In the rows, 128 means zero.
One hidden turn or mirror swaps the rows below in pairs. Which row is each named row swapped with?
The rows were stretched afterwards, more along some directions than others.
J_484: [141  98 129 140 102 136 128 151 126 134 143 100 151 157 136 127 137 113
 117 173 154 126 126 108 131 150 158 148 146 132 112 113]
J_978: [ 81 132  90 171 115 130 115 167 152 123 115 114 138 140 142  88 149 118
 118 114 115 118 131  92 138 142 129 163 135 130 124 129]
J_917: [113  89 129 125 130 131 130 149 153 148 119 154 140 110 140 109 124 121
 133 138 120 122 123 111 139 151 142 116 138 156 129 118]
J_979: [148 126 141 116 117 119 118 163 150 112 122 103 114 146 150 124 142 126
 106 102 160 115 111 101 133 137 128 140 134 116 138 111]
J_126: [150 121 116 151 103 143 145 154 164  99 139  99 161 136 131  86 163 142
 115 129 156 129 108  62 141 118 121 144 135 143 122 153]
J_386: [ 90 125  93 176 111 121 125 159 152 140 112 120 133 137 142  90 154 111
 122 106 134 105 134 106 132 152 133 147 131 135 105 117]
J_630: [108 139  83 152 125 144  99 184 126 126 141 118 113 124 127 128 162 132
 124 121 153 138 102 110 130 133 132 165 117 152  91 129]
J_316: [143  95 134 139 100 139 137 152 133 130 136 104 162 149 145 117 138 121
 127 175 157 130 126 106 140 164 153 141 144 140 123 109]
J_610: [104 119 139 130  85 103 114 173 146 160  84 114 153 110 146 113 172 123
 146 124 180 100 114 119 115 156 127 117 107 138 101 116]
J_284: [146 115 112 136 130 164 109 144 110 113 127 110 133 132 123 126 120 136
  99 151 128 147 119 122 133 154 146 168 144 113 145 123]
J_305: [129 148 117 144 108 182 126 144 154 129  99 105 140 126 103 130 142 130
 115 100 111 130 126 121 164 138 152 149 145 135 132  94]
J_940: [126  87 132 122 119 126 124 159 142 142 127 145 147 114 153 109 134 124
 137 170 127 120 122 105 127 154 133 117 136 161 129 114]
J_34: [134 122 118 134 134 169 116 145 111 105 126 116 135 136 118 126 117 139
  98 152 127 147 122 116 141 146 143 165 145 111 151 127]
J_926: [135 126 138 126 106 119 111 174 159 111 116  98 111 148 145 125 150 118
 105  97 163 101 109  95 139 133 128 143 138 109 130 113]
J_659: [120  90 138 122 127 119 127 157 151 147 126 144 146 116 145 103 143 125
 138 155 130 116 117 102 126 160 132 128 130 145 139 128]
J_96: [120 135 111 146 109 173 123 140 157 140  97 108 134 124 114 129 148 127
 121 109 125 133 130 116 158 148 150 157 136 132 116  90]
J_703: [108 135  83 152 122 132 101 182 127 125 135 112 103 128 126 129 156 129
 125 112 153 135 106 107 124 128 127 166 124 143  81 135]
J_104: [148 127 146 115 111 126 116 167 146 111 123 103 115 151 146 130 142 118
 107 110 167 101 111  97 136 134 133 145 145 114 133 114]
J_347: [105 126 139 127 131 127 131 145 139 134 137 152 117 121 119 128 131 112
 121  89 116 105 120 105 145 139 135 141 146 110 143 136]
J_551: [107 128 146 132  90  97 108 172 142 160  87 107 144 128 146 118 165 115
 139 124 182  91 104 129 115 147 123 124 116 127  94 102]
J_910: [105 141 111 147  94 173 124 143 161 129  92  99 144 118 111 125 147 126
 112 105 112 128 122 115 163 137 159 158 138 136 123  98]
J_957: [139 121 120 135 132 167 119 149 119 103 123 106 143 137 126 119 113 140
  99 153 125 148 119 124 145 144 147 168 147 115 164 126]
J_631: [ 97 135 134 133 123 124 121 151 152 141 122 146 104 131 118 128 143 109
 117  64 121 100 118 107 138 142 127 150 139  92 128 135]
J_137: [112 131 138 125 128 126 128 147 141 149 130 156 109 127 118 130 142 109
 132  79 127 106 115 111 134 143 133 143 144 109 131 132]
J_172: [127  90 147 113 128 125 125 149 143 145 122 154 139 115 142 107 131 125
 132 150 130 119 117 108 133 147 135 114 137 152 138 121]
J_624: [145 128 134 119 113 116 110 172 146 115 115  96 109 147 145 126 150 121
 111  91 168 108 105  96 134 133 123 146 139 113 122 106]
J_476: [101 119 124 138  85 100 118 171 145 162  87 112 152 115 152 120 174 120
 151 119 188  91 114 122 116 151 124 117 107 141  91 111]
J_969: [ 76 138  83 171 113 135 113 165 137 122 116 118 136 141 142  90 153 116
 125 110 130 110 139  96 150 151 125 158 135 128 115 124]
J_877: [138 127 132 120 118 122 116 169 140 107 117 104 115 142 151 132 147 124
 105 106 156 107 113  98 134 136 124 138 140 117 142 111]
J_614: [148 125 141 112 110 125 114 168 151 112 118 105 106 143 143 132 150 122
 111 100 160 105 121  90 133 135 128 140 139 103 132 110]
J_2: [128 138 115 144 115 169 125 143 156 124 110  97 142 129 113 127 139 137
 115 102 122 132 125 113 175 137 153 157 138 136 130  87]
J_362: [124 139 109 151 111 173 124 149 166 138 101 110 130 128 111 123 141 127
 116 100 118 134 116 112 163 142 153 152 136 136 117  90]
J_738: [112 123 132 121 122 125 121 153 136 145 128 148 113 124 116 136 150 109
 129  81 126  99 119 103 134 148 137 148 145 102 130 136]
J_527: [133 119 117 141 123 173 117 155 118 105 124 110 135 126 118 128 121 134
  80 145 128 141 125 116 141 152 150 159 140 115 147 125]
J_372: [111 137 118 147 101 177 133 144 169 135  97 105 138 127 113 119 147 134
 117 100 127 123 113 113 164 137 149 146 141 132 111  91]
J_161: [108 123 146 134  84  97 119 170 140 150  96 100 155 118 148 106 160 120
 130 130 177 102 103 112 121 144 129 125 125 135 100 116]
J_109: [123  95 140 123 126 128 133 158 141 135 131 149 146 109 140 111 134 134
 123 158 124 118 120 104 132 147 133 118 143 144 135 117]
J_346: [125  92 146 122 129 135 128 159 148 145 128 146 141 118 143 109 127 128
 122 153 125 120 125 110 134 148 136 115 134 147 138 122]
J_923: [152 118 117 151 101 151 143 156 175  99 136 102 157 135 124  83 149 144
 105 118 155 134 107  66 152 121 133 134 127 148 125 148]
J_202: [150 118 143 121 106 127 118 176 148 108 123 106 116 147 146 117 149 120
 104 110 171 111 105  90 139 143 126 141 144 116 134 111]
J_841: [124  97 147 116 125 133 123 162 146 143 123 147 141 108 137 112 131 133
 126 157 128 112 116 107 122 149 138 112 135 149 127 113]
J_37: [119 133 122 151 134 148 108 174 174 109 119  98 115 162 137 113 120 127
  91 136 110 144 124 121 143 128 148 167 124  99 149 132]
J_234: [151 118 134 155 103 153 152 147 177  99 132  93 151 139 123  90 145 146
 103 117 156 120 116  82 152 118 129 118 139 142 117 131]
J_419: [110 134 125 150 127 149  98 181 175 117 115 107 121 152 134 112 115 123
  88 137 108 145 115 123 139 129 151 160 123 105 145 140]
J_930: [100 128 142 131  84 101 107 167 134 164  91 106 153 119 148 118 168 125
 136 117 184  93 104 120 113 145 119 122 115 135  94 114]
J_647: [107 114 142 133  86 107 118 175 153 162  91 114 144 116 145 114 166 123
 140 124 183 101 103 116 107 148 122 111 104 134  90 115]
J_492: [ 98 133 134 128 124 132 116 151 147 134 120 150 115 128 114 128 137 109
 119  77 121  93 116 107 144 144 139 149 151 101 135 131]
J_182: [161 120 108 144 104 160 141 152 174  97 130 101 150 138 122  95 157 143
 107 109 145 137 105  68 151 112 128 138 133 151 132 142]
J_816: [ 82 129  87 180 115 136 123 166 141 126 118 115 137 144 144  91 137 113
 119 123 123 114 142 115 139 155 131 148 139 137 116 117]
J_888: [115 132  80 147 117 134  98 181 127 125 141 108 110 129 130 129 168 135
 131 121 155 129 110  99 127 126 129 168 117 144  87 132]
J_593: [111 135  86 153 119 131  99 175 130 130 143 114 111 125 122 133 164 136
 128 106 156 130 106 107 129 123 126 162 121 150  85 128]
J_964: [146  96 133 136  97 143 122 149 135 133 130 103 151 154 132 123 137 113
 125 164 162 125 135  96 137 154 159 149 145 136 120 118]
J_259: [149  98 128 135 112 140 124 139 127 128 139 105 143 160 137 125 139 111
 117 165 149 123 133  93 143 146 155 154 150 118 124 115]
J_989: [147 124 141 114 113 126 115 169 150 113 121 108 106 145 143 128 150 117
 106 100 159 112 112  97 132 134 134 138 139 113 133 112]
J_91: [149 121 112 163 109 143 148 148 164 100 141 102 149 143 123  86 151 142
 115 100 156 129 108  65 156 110 116 140 140 144 127 144]
J_677: [104 134 132 125 129 134 124 146 141 139 121 153 112 125 121 134 139 108
 130  78 112 103 120 116 139 146 138 142 150 105 142 126]
J_829: [119 136 117 150 106 174 138 149 158 135  98  98 144 130 123 123 143 129
 117 107 118 132 128 120 165 147 151 153 141 132 133  95]
J_440: [126 123 114 131 125 164 109 147 109 113 124 114 140 127 124 129 124 136
  94 154 120 150 117 120 140 153 142 171 144 113 150 127]
J_938: [ 97 134 125 135 127 121 117 146 149 145 118 148 114 123 122 131 146 104
 124  69 118  90 119 115 140 148 139 147 138 102 130 125]
J_692: [116  92 136 124 121 124 125 155 148 143 123 153 143 117 143 101 132 123
 133 147 129 109 122 109 132 153 129 120 134 144 132 125]
J_681: [152 115 121 150 102 141 143 147 162 104 138 101 151 137 125  98 154 143
 104 110 157 122 114  69 142 118 128 131 141 154 115 142]
J_519: [133 121 120 135 134 169 119 144 110 108 132 111 138 128 120 132 114 144
  97 156 122 148 117 128 137 149 149 159 147 116 146 120]
J_176: [ 98 123 139 135  88 102 113 169 142 167  81 115 154 119 141 107 167 108
 141 125 173  96 112 122 111 152 130 126 113 129  95 117]
J_410: [132 115 119 128 128 161 113 148 109 105 129 109 132 130 123 129 110 137
  94 160 124 147 120 119 137 147 154 172 146 115 145 130]
J_80: [107 123 139 127  92  97 108 164 137 164  80 112 146 120 149 109 166 117
 150 115 176  98 106 125 119 153 121 125 119 132 103 109]
J_853: [159 116 115 154 110 160 145 154 173  93 126  98 148 142 119  92 146 137
 113 114 147 133 113  75 151 117 129 134 152 150 122 137]
J_496: [117 116 143 129  89  97 110 168 141 161  88 104 145 127 144 108 173 118
 140 124 190  97 103 111 106 158 118 133 120 129 102 112]
J_608: [118 129  84 150 119 143 107 183 130 126 139 109 108 127 127 126 163 136
 125 117 161 134 105 106 124 129 130 159 121 148  83 128]
J_152: [ 99 136 134 120 128 127 127 151 148 134 128 156 112 123 119 134 146 113
 128  79 122  99 114  95 137 131 131 142 143 104 135 137]
J_411: [117 132  73 152 116 141 101 184 126 126 139 109 118 123 130 136 170 131
 129 115 147 125 102 102 126 135 131 166 127 148  86 128]
J_153: [127  89 133 115 125 124 125 157 148 146 117 154 141 108 145 111 142 129
 135 153 129 118 111  98 124 147 135 121 137 153 134 122]
J_258: [120 133  82 150 120 133 100 180 127 130 135 111 116 130 131 126 165 123
 129 119 159 122 112 108 125 132 131 163 123 148  88 136]
J_437: [100 134 113 137  87 147  86 159 129 134 118 133 123 143 112 122 139 123
 124 119 171 108 110 103 127 139 143 170 145 136 100 140]
J_445: [ 94 135 113 135  86 150  75 167 134 141 110 136 124 135 114 123 128 117
 117 124 163 109 110 112 127 141 152 163 141 144 100 138]

Swapped with J_445: J_419
Swapped with J_692: J_551
Swapped with J_492: J_926
Swapped with J_176: J_940

